In the rows, zero is written as 128.
The rows of Z fall into 3 groups, which share some directions, and each row is roughly a mix of its group's hidden directions.
Z (127 x 12):
[[114 152 139 171 102 152  96 139  88 144 122 148]
 [156  89 117 165 149  79 120 116 125 122 130 107]
 [100 137 117 174  91 138 112 106  94 147 111 110]
 [118 125 163 101 140 151 154 138  77 150 156 123]
 [153 147 102  71 144 117 143 158 124 157 137 119]
 [143 128 157 179  84 132 146 112 156 118 145 120]
 [114  97  80 132 130 118 121 111 157  91 149 101]
 [123 156 159  88  96 120 165 142 126 161 140 116]
 [107 128 160  93  98 154 117 145 142 143 154 168]
 [115 141 133  94  78 168 140 156 101 141 134 125]
 [136 114 145  76 160 160 147 166 139 132 136 116]
 [125 126 125 172 141 133 134  92 120 136 189 121]
 [149 146 127 159 104 104 163 132 157  89 113 154]
 [ 88 173 122 156 139 173 107 137 119 116 127 117]
 [ 99 167 115 118  95 163 107 157 149 138 131 152]
 [ 96 110 106 153 120 183 133 124 111 109  99 147]
 [133 174 147 157 146 120 118 114 129 112 175  97]
 [122 134 137  86 141 176 136 166 108 103 118 109]
 [146 158 157 129 117 183 139 131 154 103 123 156]
 [118 149  88 159 158  85 109 113 108 134 134 152]
 [146 113 150  88 132 132 120 106  75 133 124  92]
 [ 84 101 103 137 114 117 160 114 177 127 125 139]
 [ 93 119 155 168 160 169 153 131 145 136 132 131]
 [171 175 118 121 101 118 137 156 107 149 142 148]
 [112 187 157 137 101 124 138 128  96 110 110 140]
 [139 127 172 108 130 121 129 118  92 140 135 185]
 [124  93 148 116  89 151 118 149 104 152 116  87]
 [104 120 152 120 177 142 145 150 180 128 126 118]
 [130 136 105 141 114 130 155 120  61 105 146 113]
 [130  99 116 156  96  72 125 116  98 130 118 111]
 [139 113 132 159 161 105 103 161 102 133 173 126]
 [110 140 126 152 184 124 110 118 132  93 109 162]
 [140 133 120 190 147 140 111  97 122  94 112 129]
 [119 139 131 118 112 173 136 148 182 121 108 159]
 [120  99 172 119  79 118 153 116 122 122 113  97]
 [111 130 146 150 123 110 117 125 202 147 123 123]
 [127 144 122  72 144 109 109 161 145 121 150  95]
 [151  78 136 117 113 153 146 159  91 122 107 138]
 [ 96 128 110 147 145 190 152 122 108 113 129 146]
 [134 111 107 103 102 102  91 162 161 159 126 126]
 [154 144 109 182 131 106 142 131 138  85 116 149]
 [142  88  91 140 163 106 125 150 148  90 129 130]
 [135 127  88 125 108  78  96 145 136  91 121 122]
 [156 111 125 164 138  89 145 110 146 111 171 109]
 [152  99 104 129 115  67 107 138 137 136 141 104]
 [ 98 102 165 162 140  99 146 118 119  95 147 110]
 [146 141 154  95 122 154 129 138 179 161 140 149]
 [155 143 141  96  65 122 143 110 133 151 118 133]
 [143 118 117 138  77 113 102 101 125 162 119 165]
 [114 168 132 103 113 151 169 128 139 115 160 162]
 [127 112  93 114 159 132 147 159 153  85 124  98]
 [114 146 130 168 126 169 162 135  79 125 122 122]
 [175 135 156 149 117 107 115 137 104 174 135 108]
 [166 118  96 138 121 111  87 116 123 118 155  87]
 [109 145 148 149 142 133 176 162 155 142 110  97]
 [144 100 154 110 135 125 105 114 136 173 133 177]
 [152 110 155 116  96 103 161 133 106 130 133  80]
 [116 140 107 116 177 116 139 132 181 100 135 141]
 [160 152 141 108 116 160 133 163 124  93 156 100]
 [146 144 164 104 176 144 102 144 160 146 138 133]
 [131 118  90 121 110 100 119 138 111  77 103  96]
 [124 154 125 179 183 149 125 121 129 111 143 120]
 [ 99 133 108 123 174 146 148 155 177 123 118 122]
 [ 99 131 127 152 122 111 123 170  77 157 128 106]
 [127 117 154  88 141 109 158 123 108 154 144 175]
 [ 98 160 163  98 104 151 123 135  98 160 126 145]
 [149 125 152 100 114 128 125  94 125 142  97  73]
 [123 144 142 164 164 136 126 133  96  94 150 168]
 [ 88 146 132 165 143 164 126 121 130  80 129 114]
 [138 129 147 149 183 166 134 140 137 149 159 108]
 [134 102 103 102 156 152 109 115 171 150 148 156]
 [134 117 134 135 135 173 149 136 108 180 117 164]
 [121 121 137 114 100 139 159 125 191 111 102 139]
 [ 75  97 109 158 122 100 126 156 152 141 127 127]
 [143 130 113 190 127  91 123 101 124  99 130 141]
 [108 142 140 108 128 188 115 153 157 148 138 150]
 [ 86 139 113 148 150 165 156 147 101 105 141 150]
 [126 162 178 173 143 142  98 127 134 122 136 110]
 [142 107 120 105  79  81 121 124 127 146 100 148]
 [133 114  94 135 152 108 146 119 146  78 110  91]
 [110 155  97 127  92 117 133 132 147 154  80 152]
 [164 124 110  87 118 146 131 147 139  98  87 152]
 [121 170  95 148 118 134 115 128 165  79 121 123]
 [104 163 142 139 164 155 169 139 113 105 148 111]
 [139 108 132 130 115  61 134 124 153 135 146  95]
 [136 125 124 139 117  71  85 117  97 132 132  99]
 [128 117  88 152 172  75 131 122 126 114 133 120]
 [109 133 104 140 150 155 151 116 187 115 103 142]
 [116  93 131 156 143 120 137 101 168 132 156  86]
 [106 123 137 131 161 181 121 107 118 123 146 172]
 [126 136 159 131  99 122 133  87  68 139 119 130]
 [131 112  79 149  91 107 151 135 129  86 122 139]
 [144 139 101 141 167 123 103 103  77 135 116 104]
 [100 114  92 173 161 149 128 143 153 129 121 104]
 [143 108 132 153  83  98 104 115 104 171 131 117]
 [113 123 145 120 175 180 145 161 130 123 106 127]
 [ 93 138 180 119 140 174 144 141 129 133 139 106]
 [100 152 127 136 153 143 166 146 117  84 132  93]
 [113 153 112 141 106 145 156 129  70  96 116 125]
 [124 111 153 145 101 167 146 109  85 159 108 130]
 [135 120 173 139 105 170 112 137 128 101 154 161]
 [147 117 119 168 122  78 151 142 103 104 119 102]
 [115 145 123 155  99 150 111  92 140 154 132 178]
 [136 123  95 173 176 110 104 110 118 110 141 130]
 [116 110 173 149  96 166 126 162 132 106 138 142]
 [113 162  93 114 168 145 108 152 125 135 112 166]
 [ 88 135 134 108 162 139 178 121 135 115 153 154]
 [148 102 111 172  91 107 152 116  93 110 135 131]
 [160 105 108 151 159 159 120 129 132 165 162 106]
 [108 135 144 114 108 159 111 107 140 186 151 111]
 [115 104  97 100 136  68 131 142 103 110 135 120]
 [116 141 146 141 182 163 134 126 160 139 164 128]
 [127 142 130 162 193 120 127 113 153 115 151 113]
 [103  77 104 161 141 144 156 129 157 134 133 107]
 [ 86 125  95 111 167 146 102 122 153 139 104 148]
 [145 113 169  92  87 119 144 101 110 137 137 103]
 [140  84 109 139  82 112 125 121 124 157  99 103]
 [105 136 127 174 119 138 119 104  74 122 113 102]
 [114 151 110 116 169  82  96 137 151 109 148 120]
 [112 167 164 123 122 152 140  93 135 164 143 155]
 [163 118 131 101  90  90 112 140 115 157  97 138]
 [143 102 166 131 125 141 159  86 103 149 104 150]
 [148 154 112 157  86 104 128 112 111  81 140 124]
 [105 132 157 176 129 167 153 125  99 146 122 145]
 [165  94 106 138 121  83 110 139 168 134 130 121]
 [155 167 124 110 141 145 130 169 156 156 105 106]
 [144 155 141 161 171 131 125 105 119  96 164 148]]
Here is one row of each group, with its name. Which group are the others in?
[164 100 154  78 129 111 122 134 151 161 124 123] : V
[134  82 168 149 126 116  87 106 106 130 133 146] : U
[105 154 116 103  99 105 135 110 160 150 114 173] : B

[158 136 127  94 119 139 137 157 114 175  93 151] : U
[104 113 153 123 178 138 118 133 180 110 140 121] : U
[139 105 130 115 124 102 105 115 184 167 135 149] : U
[142 168 145 145 124 139 159  92 156  95 104 143] : B
[124 147 142 164 114 122 163  87 100 131 160 152] : V
[142 120 125 109 129 152  99 150 150 139 181 167] : B
[117  91 131 155 122 150 107 138  93 145  84 154] : V
[165 127 141 115 116  97 154  80 151 100 142 137] : B
[105 120 103 168 156 109 134 145 129  88  89 135] : B
[146 141 156  75 137 166 141 128 140 112 106 101] : V
[119 111 103 115 128  59 122 108 130 143 131  98] : V
